0: [116 158 123  80 143 124 143 168 148 106 129  90 163 131 164  96  73 118
 126 122 159  84 147 162]
1: [154 158 116 134  98  78 115  89 144 126 160 156 107 101 114 144 120 141
 146 104 125 133 139 103]
2: [209  79 129  91 126 127 134 150 133  96  78 179 146 164 106 113 154 164
 150 112  91 127 109  85]
3: [102 118 145 149  97 109 109  75 136 143 124 141 123 120 116 109 135 114
 151 130 151 145 158 125]
4: [125 124 167 126  92  97 117  88 145 146 141 133 121 135 100 109  82 142
 139 117 164 159 152 138]
5: [131 167 116 163 145 128 156 129  93 129 188  93  78 107 123 168 201  97
  85 128 109 124 101 105]
6: [ 75 107 117 152 136 168 109 141  92 119 144 127 139 110 187 158 161  80
 105 150  92 147 126 131]
7: [145 109 134  96 124 150 125 152 157 151  76 149 155 147 100 106 116 156
 139 104 137 124 120 141]
8: [ 68 174 124 154 119 123 135 170 131 182  98  80 147 154 118 113 135  38
  97 180 130 142 133 154]
9: [174  95 141 124 103 104 122  59 141  84 170 143 102 123 116 114  95 167
 167 146 138 134 143 123]
10: [155 129 127 135 108  92 121 101 112 115 147 140 112 133 129 133 156 110
 148 133 115 140 141  72]
11: [157 121 118 101 113 111 108 111 134 127 106 142 141 148 145 117 126 125
 179 122 134 128 156  73]
12: [109 119 120 173 137 149 133 166 115 136 130 131 133 108 111 141 157 137
  65 151  99 117  90 168]
13: [ 85 184 123 139 140 117 149 162 129 163  95  80 137 140 133 108 146  57
 108 161 153  98 146 139]
14: [ 69  92  96 119 137 215 124 165 129 149  97 113 165 119 161 114 163  95
 151 172 129  94 115 153]
15: [122 162 162  95 134 106 130 179 141 145 129  96 155 154 135 112  32 131
  86 122 165 118 151 164]
16: [ 93 212 126 118 126  89 132 175 145 171 118  72 149 150 130 121  87  53
  85 127 142 139 148 152]
17: [155 106 129 156 118 113 108 116 119 121 127 169 116 120 123 152 127 156
 111 146  95 133 125 121]
18: [ 76 120 127 142 164 138 142 114 123  87 114 120 146 102 149  96 162 124
 114  93 146 113 134 167]
19: [115 209 108 168 104  57 110 125 146 179 112 112 118 128 117 142 115  59
  94 172 117 125 164 132]
20: [160 111 127  88 121 142 123 144 140 137 102 133 142 161 128 117 130 116
 144 128 122 131 133 111]
21: [125 114 135 126 117 145 141 122 140 127 149 126 121 109 108 115 113 159
 143 142 152 102 114 153]
22: [ 85 209 105 157 133  82 161 151 140 157  92 100 140 104 105  92 179  82
 119 125 170  62 138 125]
23: [ 77 152 110 151 156 149 125 147 107 155 116  87 140 139 144 141 165  77
 105 113 118 161 118 124]
24: [ 79 116 131 152 131 167 148 137  95 111 190 108 120  84 146 129 175 117
 107 135 141 100 105 144]
25: [151 145 153  89 175 139 159 116 145 118 151  87 108 131 111 112 132 159
  79  54 174 108 131 174]
26: [135 121 122 123 119 137 114 125 140 143 107 149 122 126 141 141 109 124
 145 164 119 113 143 131]
27: [ 95 114 120 144 159 160 125 123  97 111 148  90 123 138 165 149 122 110
 129 150 112 161 121 134]
28: [ 91 215 123 125 127  90 133 169 141 170 124  72 141 145 133 128  89  53
  85 132 142 138 146 148]
29: [156 107 131 161 116 106 104 119 117 122 127 168 119 123 127 155 122 156
 105 150  90 139 127 119]
30: [195 146 116  92 146 122 144 124 145 123 140 130 108 133 102 139 157 155
 114  66 124 121 113 112]
31: [156 133 125 136 108  89 122 100 117 113 140 142 115 135 130 133 154 109
 150 134 116 139 144  71]
32: [130  98 138 121 134 159 112 144 110 138 115 132 131 156 146 151 116 124
 128 138 104 160 124 114]
33: [123 122 134 120 112 106 121 128 119  99 142 105 143 151 162 112  69 104
 159 185 132 136 154 115]
34: [ 70 113 130 161 129 163 141 134  92 109 190 110 120  83 154 134 174 110
 105 142 136 108 110 143]
35: [ 94 130 108 169 157 161 103 154  78 140 126 117 118 132 191 192 153  75
  84 180  70 151 126 118]
36: [105 174 110 155 119 110 144 131 109 157 121  90 110 143 123 136 174  46
 146 172 117 139 128  86]
37: [111 116 113 145 165 156 133 130  90 100 141 116 118 125 162 158 150 131
 135 129 101 140 108 110]
38: [113 109 139 119 130 176 113 143 125 172 124 106 135 154 128 136 139  99
 109 137 126 156 123 136]
39: [146 132 138 106 109  88 100 100 147 133 104 148 142 148 139 112  95 122
 152 108 143 144 174 102]
40: [126 145 131 149 162 133 139 121 121 119 160 116  98 106 128 157 117 159
  82 115 121 123 114 171]
41: [138 149 101 110 111 148 110 162 122 169 134 144 122 116 158 171 156  96
 133 137 108 108 127  81]
42: [126 131 145 114 149 153 140 164 132 137 143 112 132 132 111 139 107 151
  75  90 125 147  95 170]
43: [ 96 117 114 174 139 164 133 171 113 143 125 128 136 105 115 142 166 131
  70 156 100 116  86 170]
44: [128 130 141 113 146 155 143 157 135 137 143 113 129 134 106 135 110 150
  83  90 125 151  93 170]
45: [127 130 141 112 147 153 141 155 133 136 143 113 129 131 110 137 109 148
  84  93 125 147  98 169]
46: [142 155 126 147 129  99 109 115 126 157 105 155 111 121 133 151 142 121
 114 132 127 109 157 102]
47: [154 102 121  90 121 146 131 137 141 118 108 148 144 137 128 111 133 137
 162 116 124 124 122 114]
48: [182  80 141 123  89 101 103  70 140  89 161 171 112 133 120 136  81 165
 153 146  98 173 137 124]
49: [ 94 209 128 115 124  91 132 173 147 173 114  74 150 151 130 118  86  56
  90 125 146 139 149 149]
50: [127 121 125 129 118 139 111 120 138 145 105 151 125 123 138 146 111 125
 146 163 121 117 145 134]

[177 148 141 101 146 112 158 111 132 106 164 127  93 118 106 136 133 177
 131  64 147 115 115 111] 30 25 1
[182  84 136 125  90 100 104  71 142  88 160 170 111 133 119 133  80 164
 158 147  98 168 138 122] 48 9 17
[164 134 135  94 144 113 147 107 149 108 139 113 125 139  98 101 131 158
 132  60 152 136 123 133] 30 25 47
[175  98 145 121  99  94 123  52 145  87 171 142 100 125 113 109  94 165
 171 142 147 133 153 122] 9 48 4
[136 201 116 162 117  74 134 138 129 163 145 101 101 127 107 151 132  84
  86 161 118 119 134 121] 19 36 46
[ 79 178 103 123 142 127 138 167 129 145 104  88 156 115 165 105 145  68
 125 152 161  66 154 133] 13 22 0
[177 123 128 109 159 119 154 115 134  84 139 124 115 134 105 120 142 169
 115  78 120 132 107 135] 30 45 25
[148 114 137  94 127 142 127 156 158 157  71 149 155 152  99 107 115 151
 128 104 137 122 122 141] 7 20 47
[148 137 126  78 153 147 135 142 128 125 127  94 135 165 147 126 143  96
 119  91 124 148 133 113] 20 38 32
[155 112 126  88 122 145 122 146 139 135  97 135 146 158 133 119 130 117
 148 129 121 131 133 109] 20 47 11
[160  96 122  86 119 145 132 130 144 109 112 151 144 140 127 112 131 143
 168 114 124 124 124 112] 47 20 11
[128 146 132 143 166 131 138 127 123 116 161 114 100 106 134 158 111 155
  77 112 123 120 115 172] 40 45 42
[165 141 133 121 105  93 121  79 151 130 143 151 104 114 103 129 109 162
 160 109 149 122 147 110] 1 9 4
[128 126 111 135 124 152 135 127 130 134 137 149 112  91 123 141 155 150
 145 134 130  86 111 128] 21 26 50
[102 178 110 157 123 108 143 139 108 159 119  90 113 145 128 136 172  47
 137 170 116 137 132  87] 36 13 23
[ 64 159 105 181 149 131 123 130 119 152 114 106 131 106 131 137 172  83
  79 132 116 136 124 160] 23 43 12
[167  99 138 125 101  99 120  59 143  90 168 138 105 124 119 113  94 157
 166 150 143 131 156 128] 9 48 4
[ 97 127 134 145 160 154 127 130 106 123 145 102 116 130 154 156 102 129
 110 137 121 151 121 152] 27 37 40
[160 152 118 132  94  72 114  82 147 120 157 161 108 101 110 138 116 148
 151  99 126 138 140 104] 1 31 10
[149 127 147 120 117  88 112  79 151 137  88 153 123 144 113 107 103 145
 159 118 154 132 171 116] 39 4 3
[122 123 132 118 110 106 120 128 120 107 139 103 144 156 159 110  65 103
 160 184 133 140 154 115] 33 26 50
[102 112 139 124 111 154 101 172 118 170  92 135 158 155 153 135 136  76
 100 159 114 140 142 122] 38 32 50
[107 144 106 128 112 103 120 123 141 111 131 114 147 125 149 110  89 100
 152 163 131 125 149 140] 33 26 50
[162 120 118  99 114 108 108 111 133 121 110 145 144 147 147 116 122 129
 175 120 134 125 158  73] 11 39 47
[106 144 109 129 115 110 123 127 139 113 136 111 146 122 151 113  96  97
 147 160 131 122 145 142] 33 26 50
[ 76 133 133 184 129 109 126 105  87 103 156 134 115  91 161 140 154 114
 125 144 129 125 140 113] 34 37 24
[ 75 151 111 149 158 149 126 142 107 156 118  84 140 141 146 140 162  80
 105 112 120 165 122 126] 23 38 27
[147 130 139 106 106  90 103  95 150 133 109 149 138 143 132 111 100 128
 155 107 145 143 170 107] 39 11 4
[158 160 123 133 101  73 119  89 146 129 158 154 108 103 110 141 119 142
 138  94 129 135 141 105] 1 31 10
[ 77 120 126 140 163 137 145 114 124  86 113 119 149 104 151  92 165 120
 117  91 147 110 136 164] 18 24 34
[147 152 150  86 174 144 165 114 148 115 161  75 107 128 111 109 131 148
  82  58 179 103 132 178] 25 45 44
[124 117 131 122 118 145 141 131 141 130 144 126 125 111 111 115 112 154
 140 142 152 101 116 153] 21 26 50
